Turns, then the turns between two rows, first turn first; the first pair answered
turn gotes:
[  5  14  13   6 -15   1   6   5  11  -1   1  -8   5   2 -27  -3  -1   3
   9  -5] => [ -2  25   8  -3 -16   6   5   1   9   4   0  -9  -1   3 -20   3   0  -4
   8 -10]
[-12  -5 -16   1  -8  -6   7  -7   8  -5  -7   1  -8   1 -20 -14  -1   0
 -11  14] => [-15   0 -18  -2  -9  -3   7  -8   8  -4  -9  -2 -12   3 -18 -11   0  -2
 -11  12]
[ 17   0  14  -2  -8   0   8   0  -6  -2   7   3   0   2 -15  10   5  25
   5   3] => [ 16   6  12  -4 -10   3   8  -1  -4   0   2   0  -4   3 -18  11   4  23
   6   0]
turn dira:
[ -5 -18  -5   4  12  -5   0  -1 -11  -6  13  11   5  -3  17   2   1  -2
 -10   7] => [  4 -20   4  13   9  -9   2   4  -6  -7  14  11   9  -1   1  -5  -3   8
  -3  10]
[  0  -5   1 -10   3   0 -15   8  -7   1  15  12   4   0   9   5   8   7
   6  14] => [  6  -3   7  -2   0  -1 -12  11   3   2  10   7   7   2 -11  -4   3  11
  10  17]
[ -4  13  -3 -13   1   5  -4   2  -4   6   9   6  -7   3  20   8   0  -3
   3  -1] => [ 4  9  8 -7  0 -2 -6  8 -4  5 16 10 -3  3 10  5  0  6  9  4]
[-27 -14 -24 -22  16   9  -4  -3 -15   7   6 -14 -12 -12  49   6  -3 -30
 -21  -9] => [ -7 -28   5 -13  19  -8 -14  16 -33   0  39   9   2 -10  44   8  -6  -1
  -1   5]
turn laz:
[ -5  13  -8  -4  -6   2   1   2  -5  16  -7   1 -14  -1  10   1   0  -8
   1  -8] => [ 10   4   5  13 -10  -6   2  11   3  11  -5   1  -3  -2 -13 -11  -4   5
   9   2]
[ -4  14   1 -12  -4   4 -15  15 -21   9   6   6  -9  -1  10   6   0   0
  14  -2] => [  9 -11   9   6  -2  -5 -11  21 -11  -1   7   9   6  -7  -5  -7  -5  10
  18   9]
[ -3 -16 -16  10  -2   3  18 -11   9   3 -24  -1   4 -16  -5 -10 -10 -14
 -12  -2] => [ -9  19 -12  -6 -10  10  16 -11   4  15 -23  -2 -11  -6  -5   4  -7 -15
  -6 -13]
[ -8   2 -11  -3   7   3   1  -4  -7  -4   1   1  -5   7   8  -3   1  -3
  -9  -7] => [ -1  13   3   0   0   1   0   4  -2  -3   2   2  -2  11 -11  -3  -1   7
   2  -5]
turn vuko:
[ -2 -10  -6 -11   6 -12 -17   4 -22  -7  11   8 -11 -15  42   5 -10   5
   0 -12] => [ 14 -29   0  20  -1 -18  -6  10  13 -13  -9  -4   4 -19  -8 -23 -18  12
   2   1]
[  2 -11  -1   1   1  -5   1   0  -8  -3  12   1   0  -2   7  -1   1   1
   2  -1] => [  6  -6   1   6  -3  -4   6   2   2  -2   4  -4   1  -2 -11  -8  -1   1
   5  -1]
[  7   2   7  -2   6  -4 -13 -10   0   8  -9   1   1  10  -6   5  -3   5
 -13  -2] => [  6   0   7  -2   7  -6 -14 -10  -2   7  -7   2   1  10  -2   6  -3   4
 -14  -1]
[-6 -6 -9  2 -7 -3 -5 -6  4  1  4 10 10  5 10 -6 10 10 -5  9] => [ -3   2  -6   5 -12   0  -1  -6  11   3  -2   5  10   7  -6  -9   8  10
  -2   8]
turn kez:
[  7 -38 -31   5  10   3  -7  -9  11  -6   8  -2   3 -26  14 -11  12 -12
  -4   9] => [ 23 -21   1   5   4  -8 -16  12  -1  -3  35  14   8 -16  -2  -2  12  14
  24  12]
[ -7 -18  -3   0   7 -10   9   2  11  -2  -3   5  12  -7  17   3 -13   4
   5  -1] => [ -5 -14   4  -2   6 -12   6   8   8  -1   4  11  13  -6  14   7 -12  12
  12  -1]
[ 13 -21  11   1  10  -1   6   2   0 -13   5   2   5 -10  -8 -19  -7  17
  11   1] => [ -1  -7   2 -19  15   5   0  -5 -18  -7  12   6  -7  -6  23   0  -3   7
   7  -8]
[  4 -15   2   7   1  -1 -13  11  -4 -13  -9  -3  10 -10  14  10 -10 -10
 -13  -7] => [  9 -10  13   9   0  -4 -15  17  -4 -12  -2   1  12  -8   5   9 -11  -1
  -4  -4]
Then:
Between the rows of a pair lie 2 to 3 turns.
[ 12 -29 -11   8  14  -9  -2  -9 -16  -6  15   5  20  -5  13 -14  -8  19
   7  14] => [  8 -32 -17   6  15  -6  -1 -13 -14  -6  10   2  19  -4  16 -14  -7  14
   2  14] : kez kez
[ -2   4  -3   6  -1   4   8  -3  18   1 -17 -15   0  -2 -18 -12   0  -5
   2  -4] => [ -8   8   2 -13   6   0  -4  -1 -15   4  12   5  -5   3  19  12   4   1
   7  -6] : vuko dira
[ -3  53   5 -24  -8  10  -1  -4 -11  14   6   7  -9   9   7  19  18  -1
  10  -9] => [ 20  33  26   2 -14  -2   1  10   4   6   9   8   8   8 -33  -1  12  20
  23   6] : dira kez kez
[ 11 -20  10  25   5  -7  -3  26  27   0  -5  11  10  14 -19 -19   3  32
  -2   3] => [-20   6 -16 -15  12   7 -10   9  -1  11  -3  15 -14  19  41  11  13   7
 -17 -17] : kez vuko laz
[  9  -4  33   9   3   7 -12  15 -20  -7  44  21   9  21  14   7 -12  21
  40  12] => [-10  43   5   4 -14  36   7  -8  26   9 -18 -24 -15  24 -24  -1 -10 -12
  25 -11] : dira gotes dira
[ 18   7  20  12   7 -11  -3  24   6  -7  15   4 -11   2 -14  -4   0  21
  13   9] => [ 17   5  16  17   5 -10   0  22  18  -6   3  -4 -11  -2 -24 -11   0  17
   9   8] : vuko kez kez
[-11  26 -16  -5 -18  14  14  -7  16   4 -17 -19 -13  10 -21   3  -5 -16
  -8  -7] => [-18   6 -31  -6  -7  13  12 -16   8  -3 -15 -18 -10   1   6   3  -4 -24
 -23  -6] : laz laz vuko
[ -2 -23  22  19  -1  -6  -5  14  -2 -25  30  11  10   5  -8   9 -16  16
  15   4] => [-17  -3  -5  16  -8  14  11  -5  31 -18 -16 -23  -3   2 -26  -1 -15 -12
  -5  -8] : dira dira
[-12  38   2 -19 -11  13   3   0  -6  13  -2  -3 -16   9  -4  15   1  -4
   9 -14] => [ -2  35  16  -8 -15   7   5   8   1  11   2  -1  -8   9 -24  10  -2   8
  20  -6] : kez kez
[ 15   0  24  19 -16  -8   1  12   7  -1   7  -1  15   5 -33 -14  -8  18
  14   1] => [-12  39   3 -19 -16   9  -3  -2 -11  15   3  -3 -12  12   8  15   2  -4
   6 -21] : laz laz
[-10  13 -11 -16   3  10  -6  -6 -22   9   9   4  -4   6  29  23   3  -7
  -1  -9] => [  6  13   1  14 -11   8   8   1  18   8 -17 -17   6   4 -36  -6  -5   0
   6   0] : vuko vuko
[-4 -7 -7  2  3  2  4 -6 10  1 -7 -7  3 -1  0 -5  0 -7 -6 -1] => [ 5 -3  9  1  0 -6 -2  6  0  2 10  6  6  3 -3  2 -1  9  8  3] : kez vuko vuko
[-17  -3 -16 -14   1  17  -5 -10  -5  -2   4   2   1  -8  17  -7  -4  -5
  -9   0] => [ -7  10   5 -14  -6  12 -11   4 -12   2  21  11   2  -2   4  -1  -5  12
  11   3] : dira laz
[ 22  -4   5  20 -16   1   2   1  28   7 -27 -10  20   3 -37 -23  -2  13
 -16   6] => [  3  24 -10  -1 -18  16   2 -11  28  16 -40 -20   3   7 -22 -10   3  -6
 -24  -8] : dira laz
[-18 -16  -9   7   7   8  -6 -25  21  10 -18  -7   2 -13 -22 -22  20  -3
   8   6] => [-19   5   0   3   0  10  -7 -20  21  17 -17  -7  -5  -8 -31 -16  20   0
  18   2] : laz laz
[ -6  34 -17 -16 -11   8   9   0  11   8 -25 -13 -15  10  -6   8   6 -21
 -17  -7] => [ 21  19  21   4 -14 -12   2  25   4  -1   6   5   4  12 -35   1   0  14
  10   9] : dira laz
[  9   4   1   8   0   1   4   2  23   6 -15 -12   3  -5 -31 -22  -9   5
   6  -3] => [ -2  21   3 -23   6  -1 -10   6 -15  12  17   9  -7   3  18  11  -3   5
  13 -12] : kez gotes
[  5 -40  -1  -3  25  -5  -5 -11 -29   8  66  19  13   9  46 -13   5  16
  18  -2] => [-20  40 -15 -34   8  23  -1 -23 -15  34  34  -6 -24  24  36   8  12  -9
  21 -32] : kez laz
[-12  29  15 -19  -8  30  -6  -7 -27   8 -31  -4 -19 -11  22  27   3 -15
   3  -9] => [  3  15  22  11 -16  26   6  -4   7   1 -52 -20  -5 -16 -28  -2  -5  -8
   7   1] : laz dira
[ 15 -27   8   2  10 -22  -4  22 -10 -15   7   7  15  -2  -9 -12   6  26
   0   8] => [  6 -13   5 -17  13 -18 -11  20 -27  -9  18  13   5   2  15   5  11  21
   1   0] : kez kez kez
[ -1 -12  -1   0  14  -3  -6  -1  -1  -9   6   5   4   4   8   1   1  -3
  -9   0] => [  0   4   2   3   5   2   0  -1  14  -4  -7  -6   0   8 -14  -5   0  -3
  -5  -4] : vuko gotes
[  6  24  19   4  -9  -3  -3  13   2   5   5  12  -7   7 -19  11   2  17
  19  -3] => [ 12   9  21   9  -7  -9  -3  15   0   0  10  15  -1   4 -18   6   0  22
  18   4] : vuko dira
[ 11  30  -7 -21  -7  30 -13  -8  16  13 -20 -11   6  -1 -26   0  -3  -2
  10  10] => [ 17  31   8 -28  -5  21 -24   2  -5  12   7   6   7   2 -11  12  -1  14
  22  11] : laz gotes kez
[  6 -39   4   3  15 -21  -6   5  -6 -19  11   8  10  -3  17  -5   1   7
 -16  10] => [ 14  -4  19  14  -5 -14   1  12  22 -10  -8  -9   6   7 -38 -15  -3  12
   1   5] : kez vuko
[  4   0   0   8  -8   3   0   0  14   4 -18  -7  -6  -1 -19  -8  -2  -6
  -8   2] => [ 13 -20   9  12  -1  -8  -6   6  -1  -4   2   7   3  -3  -9  -6  -3   6
  -4  10] : kez laz
[  7 -14   6  -4   2  -3 -10   8 -32  -3  26  20   9  -3  22  14   4   8
  -3  -2] => [ 19   5  25   8 -12  -4  -4  18 -12   2  16  10  11   2 -26   4   0  20
  12  -1] : laz dira
